Here is a table of points, one per row:
(-5, 14, 12, -23, -1, 29, -7, 13, -9, -13, -23, 9, -15, 14, -23, -31, -8, -29, -50, -21, 49, 27, 30,
 -11, 31, -13, 67, -27, 15, -21, -54, 0)
(-15, 17, 18, 24, 0, 30, -28, -54, 1, 42, 39, 0, 46, 18, -37, 32, 31, 10, -8, -28, -34, 57, 34,
 -34, 25, 9, 8, 21, -51, 39, 51, -2)
(0, -5, -9, 11, 33, -14, 8, 30, 2, 27, -9, -29, -24, -6, 12, -10, -43, -7, 26, -52, 11, -38, -6,
 45, 27, -24, 34, 26, 39, -10, 30, 27)
(13, 25, 89, -26, 25, 44, -3, -46, -13, -1, 19, 4, 90, -9, -1, 69, -30, -2, -23, -54, -36, 54, -39,
 -8, -53, 25, 13, 10, 48, 23, 22, 22)
(18, -32, 43, -17, -34, -11, 38, 20, 22, 25, -21, -23, 42, -8, -26, -30, -6, 19, 14, -72, -61, -23, 25,
 27, 5, 9, -41, -18, 12, 24, 20, -69)
(-40, 2, -7, -23, 35, 4, 16, 7, -8, 10, 19, 10, -4, -23, -27, 43, -6, 9, -10, -12, 41, 17, 65,
 -11, 23, -1, 11, 22, 10, 26, -18, 70)
(14, -55, 23, -8, -16, -12, 43, 34, 23, 0, 1, -3, 50, -13, 24, 14, -29, -27, -54, 28, 19, -56, -63,
 -17, -41, -9, 3, 7, -2, 29, 18, -15)
(9, -30, 52, 23, -21, 5, -33, -54, 20, -15, -18, -10, -14, 32, -2, 20, -15, -3, 39, 42, -4, -43, -67,
 -2, 13, 4, 16, 15, 10, -22, -53, 48)
(-14, 28, 76, 6, 14, -32, -31, 60, 15, 17, -54, -16, 7, 37, 48, -21, 35, -35, -29, -65, 19, 39, 15,
 27, -13, -38, -31, 35, 80, -13, 0, -10)
(-5, -19, -105, -4, -1, 33, -10, -5, 11, -7, -18, 16, 15, 33, 11, 10, 18, -12, 39,
 41, -26, -20, -82, 18, -34, 14, -23, 5, 40, -7, 6, 14)
(22, 89, 35, 86, -2, 48, -28, 9, -11, 72, 1, -1, 6, -26, 0, -82, 25, 3, -48,
 -105, -19, 0, 114, 40, -81, 22, -36, -5, -31, 12, 1, -69)
(-18, 27, -48, 70, 28, -41, -11, 19, 34, -41, -16, 19, -51, 20, 1, 0, 17, -26, 35, 17, 37, 5, 7,
 -22, 23, 14, -37, -37, -12, 1, -49, -6)
(-19, 2, 14, 23, -2, -17, 39, -1, 29, -56, 35, 18, 1, 3, -21, 0, -4, -46, 16, 28, 43, 12, -15,
 -61, -36, 29, -25, 39, -21, -29, -6, 33)
(-14, 53, 52, -7, -5, 20, -6, -35, -16, -27, 5, 21, 31, 20, -103, 31, -21, -8, -106,
 -11, -2, -48, -43, 13, 4, -3, 17, 9, 34, 54, -30, 70)
(-14, -2, -6, 33, 5, -1, -8, 31, 45, -40, 0, 0, 14, 7, -5, 14, 24, -8, 2, 12, -5, 43, 1,
 5, 8, -33, -36, -7, -10, -7, -4, 0)
(-6, -54, -7, -2, -90, 20, -7, -61, -88, 37, -5, 7, 13, -54, -6, 5, 22, 48, 23, 39, -68, 0, -5,
 -21, 49, -5, -32, 22, 17, -17, -12, -15)
(-12, -27, -75, 6, -59, 52, -12, -41, -20, 41, -7, -16, 42, -6, 13, -13, 18, 14, -3, 33, -17, -8, -15,
 0, 39, 46, 27, -1, 17, 33, 0, 1)
(34, -31, -43, -26, 66, -43, 3, 29, 11, -15, 2, -11, -43, -23, -18, 62, 26, -16, -15, -11, 91, -99, 28,
 26, -87, 13, -14, -37, -18, -7, -10, -52)
(16, -29, -2, 73, -3, -20, -8, -19, -5, -16, -11, -2, -8, 0, -10, 11, -32, 34, 35, 22, -65, -21, -25,
 12, 79, -1, -33, 41, 28, -9, -9, 35)
(27, 53, -47, -19, 31, 39, 19, 20, 24, -82, -24, -23, -18, 8, -12, 31, 17, 6, 6, -19, 27, -1, -58,
 8, 40, -2, -37, 15, -55, -9, -31, -10)
(-21, -4, -33, 6, -90, 22, 8, 16, -18, 72, 1, 18, 20, -68, -45, 1, -5, 12, 25, 51, -22, 9, 44,
 24, 45, -11, 46, 34, 48, 6, 55, 29)
(-8, -65, 43, -7, 10, -23, 23, -5, 33, -9, 28, 4, -46, -15, 27, -6, 1, -20, 86, 4, 21, 80, -13,
 -75, 21, 4, 8, 48, -45, -29, 31, -44)
(11, 51, 23, -24, -23, -9, 10, -24, -41, 39, -6, 18, 5, -71, -5, -31, 30, 6, -20, -8, -33, 26, 17,
 -9, -28, 11, -8, 7, -24, 5, 25, -22)
(-5, -4, -3, 7, 2, -31, 6, -16, 24, 44, 10, -18, 2, 24, 14, -8, 8, -43, 36, 53, -2, 15, -65,
 8, -29, 11, 23, 63, -58, -1, 56, -18)
(-23, 4, 37, 23, 31, -14, 42, 30, 2, 27, 30, 2, -41, -48, 6, -2, 3, 22, 27, 21, 23, -38, -31,
 -12, 17, 20, -18, -18, -44, -6, 32, 24)
(-2, -17, -118, -98, 0, -36, -28, 55, -9, -18, -43, -31, -3, 36, 11, 51, -33, 12, 37,
 67, 11, -68, -56, -26, 84, -34, 26, 0, 1, -36, 11, -32)
(1, -22, 60, 27, 36, -20, 17, -30, 0, -41, 26, -10, 28, 12, -15, 12, 14, -4, -31, -18, -35, 30, -5,
 -28, -6, 46, 83, -71, -19, 18, 6, -4)
(-2, 5, 25, 38, 5, -22, 23, 61, -9, -59, -16, -8, -3, 4, 14, -46, -16, 11, 28, 12, -38, 32, -72,
 -38, 18, -9, -14, 4, -50, 2, -48, 4)
(-8, 33, 13, -6, -16, 14, -22, -78, -18, 5, 63, 25, 30, 38, -27, 8, 35, 5, -44, 23, 25, 39, 21,
 7, 9, 8, 24, -23, -28, 14, -63, 34)
(-5, -36, 6, 13, -6, -10, -28, -9, 39, -11, -8, -7, -5, 46, -7, -27, -45, -24, 51, 47, -11, -34, 34,
 14, -25, -8, -38, 21, -5, -13, -4, 24)
(26, -37, -15, -64, -54, 14, -21, -17, -24, 13, -3, 31, -28, -51, 6, -3, 11, 51, -63, -24, 44, 46, 38,
 -26, -2, 1, -19, 4, 20, 2, 10, -13)
(-10, 32, -1, 13, -6, -5, -39, 28, 0, -41, 5, -14, -5, 53, 46, 13, 15, -5, 24, -36, -21, 28, -6,
 10, 36, -22, -21, -35, 35, -8, -7, 15)
(13, -32, -99, 14, 80, -3, -13, 6, -16, -2, -46, -13, -71, 21, 15, 49, -36, 19, 14, 22, -27, -90, 11,
 15, -54, -20, 8, -11, 24, -36, 10, -13)
(14, -55, 20, -50, -95, 8, -42, -70, -15, 28, -2, 18, -13, -62, 25, -24, 18, 28, -43, 4, -38, 25, 19,
 -16, 87, 3, -34, 15, 9, -2, 45, -49)
(-29, 40, 17, 44, 12, -2, 27, 24, 28, -28, -5, -2, -41, 34, 14, -9, 13, -21, -16, 9, 9, -7, -7,
 70, 4, -10, 22, -20, -12, -8, -37, -36)
(-17, 23, 20, -12, 42, -4, -24, 42, 6, -7, -37, -8, -10, -7, 57, -42, 6, -30, 15, 19, 68, 21, -24,
 24, 9, 34, -15, 33, 2, -4, -15, 3)
(-2, 15, -55, -32, 36, 4, 9, -6, 25, 13, -12, -10, -3, 13, -3, -29, 7, 5, 30, 22, -26, -13, -3,
 -4, -40, -20, -30, -45, -17, -3, -5, 69)
(5, -32, 3, 25, 45, -12, 43, 68, 9, -6, 11, -1, -26, 3, -31, -54, -18, -37, 18, 35, -20, 15, 2,
 -19, -42, -7, 91, 37, -12, -26, -36, 3)
(14, 44, -1, 4, -23, 29, 4, 24, -41, 26, 24, 55, -11, 24, 30, -20, 13, 17, -5, -51, -14, 55, 101,
 26, 10, 17, -28, -31, -2, -39, 31, -5)
(-25, 30, 47, -47, -51, -23, 38, -3, -12, -1, 34, 14, 28, 9, -12, -36, -39, -4, -25, 19, -7, 33, -45,
 15, 19, -4, 15, -5, 40, 38, -43, 33)
(24, -21, -13, -58, -54, -18, 10, -65, -24, 18, 11, 1, 29, -38, -9, -27, 21, 50, 52, 31, 32, 7, 29,
 -4, 21, 20, 19, -4, 6, 2, -4, 28)
(5, 27, -28, -1, 7, 17, -39, -16, -4, -16, 28, 33, 28, 18, -15, 29, 2, 17, -56, 39, -29, 63, -37,
 -42, -25, 17, 67, -42, -21, 39, 13, 7)
(64, 23, -81, -14, 43, 0, -26, 30, 8, 1, 21, -29, -39, 2, 48, 30, -9, -3, 1, -17, -11, -99, -13,
 -5, -57, -21, -17, 8, -64, 4, -43, -7)
(-15, -39, 25, -20, 16, 24, -9, -24, -6, -2, -4, 18, 55, 25, 5, 47, -62, -16, -23, -64, 16, -40, 65,
 -4, 12, -28, 5, -56, 11, 6, -9, 13)
(1, -26, -24, -4, 51, -61, 26, -4, 16, -18, 15, -29, -54, -39, -5, 3, -7, 12, 8, -3, 77, -59, 42,
 -20, -90, -32, 12, -17, 37, -14, 75, -49)
(2, 36, 68, 23, -1, 26, 32, 26, -18, 18, -41, -25, -4, 14, 36, -32, 37, 15, -10, -69, 4, 28, 50,
 83, -15, -24, -58, -31, 15, 1, 44, -64)
There is one direction along which these points spread out most. Take the direction at right angles to it along which they spread out most. Then take the direction at right angles to both along which they spread out most. Go by this last direction. Where along it does each point below lie, from 0 to 99? The average is 50, and the first point in the table lies past the average. One standard deviation of the points above along it is 16.
(-15, -39, 25, -20, 16, 24, -9, -24, -6, -2, -4, 18, 55, 25, 5, 47, -62, -16, -23, -64, 16, -40, 65,
 -4, 12, -28, 5, -56, 11, 6, -9, 13) >> 53
(26, -37, -15, -64, -54, 14, -21, -17, -24, 13, -3, 31, -28, -51, 6, -3, 11, 51, -63, -24, 44, 46, 38,
 -26, -2, 1, -19, 4, 20, 2, 10, -13) >> 29
(-15, 17, 18, 24, 0, 30, -28, -54, 1, 42, 39, 0, 46, 18, -37, 32, 31, 10, -8, -28, -34, 57, 34,
 -34, 25, 9, 8, 21, -51, 39, 51, -2) >> 56
(27, 53, -47, -19, 31, 39, 19, 20, 24, -82, -24, -23, -18, 8, -12, 31, 17, 6, 6, -19, 27, -1, -58,
 8, 40, -2, -37, 15, -55, -9, -31, -10) >> 61
(13, -32, -99, 14, 80, -3, -13, 6, -16, -2, -46, -13, -71, 21, 15, 49, -36, 19, 14, 22, -27, -90, 11,
 15, -54, -20, 8, -11, 24, -36, 10, -13) >> 29
(-14, -2, -6, 33, 5, -1, -8, 31, 45, -40, 0, 0, 14, 7, -5, 14, 24, -8, 2, 12, -5, 43, 1,
 5, 8, -33, -36, -7, -10, -7, -4, 0) >> 58
(1, -22, 60, 27, 36, -20, 17, -30, 0, -41, 26, -10, 28, 12, -15, 12, 14, -4, -31, -18, -35, 30, -5,
 -28, -6, 46, 83, -71, -19, 18, 6, -4) >> 76
(-29, 40, 17, 44, 12, -2, 27, 24, 28, -28, -5, -2, -41, 34, 14, -9, 13, -21, -16, 9, 9, -7, -7,
 70, 4, -10, 22, -20, -12, -8, -37, -36) >> 63
(14, -55, 20, -50, -95, 8, -42, -70, -15, 28, -2, 18, -13, -62, 25, -24, 18, 28, -43, 4, -38, 25, 19,
 -16, 87, 3, -34, 15, 9, -2, 45, -49) >> 18
(64, 23, -81, -14, 43, 0, -26, 30, 8, 1, 21, -29, -39, 2, 48, 30, -9, -3, 1, -17, -11, -99, -13,
 -5, -57, -21, -17, 8, -64, 4, -43, -7) >> 40
(1, -26, -24, -4, 51, -61, 26, -4, 16, -18, 15, -29, -54, -39, -5, 3, -7, 12, 8, -3, 77, -59, 42,
 -20, -90, -32, 12, -17, 37, -14, 75, -49) >> 29
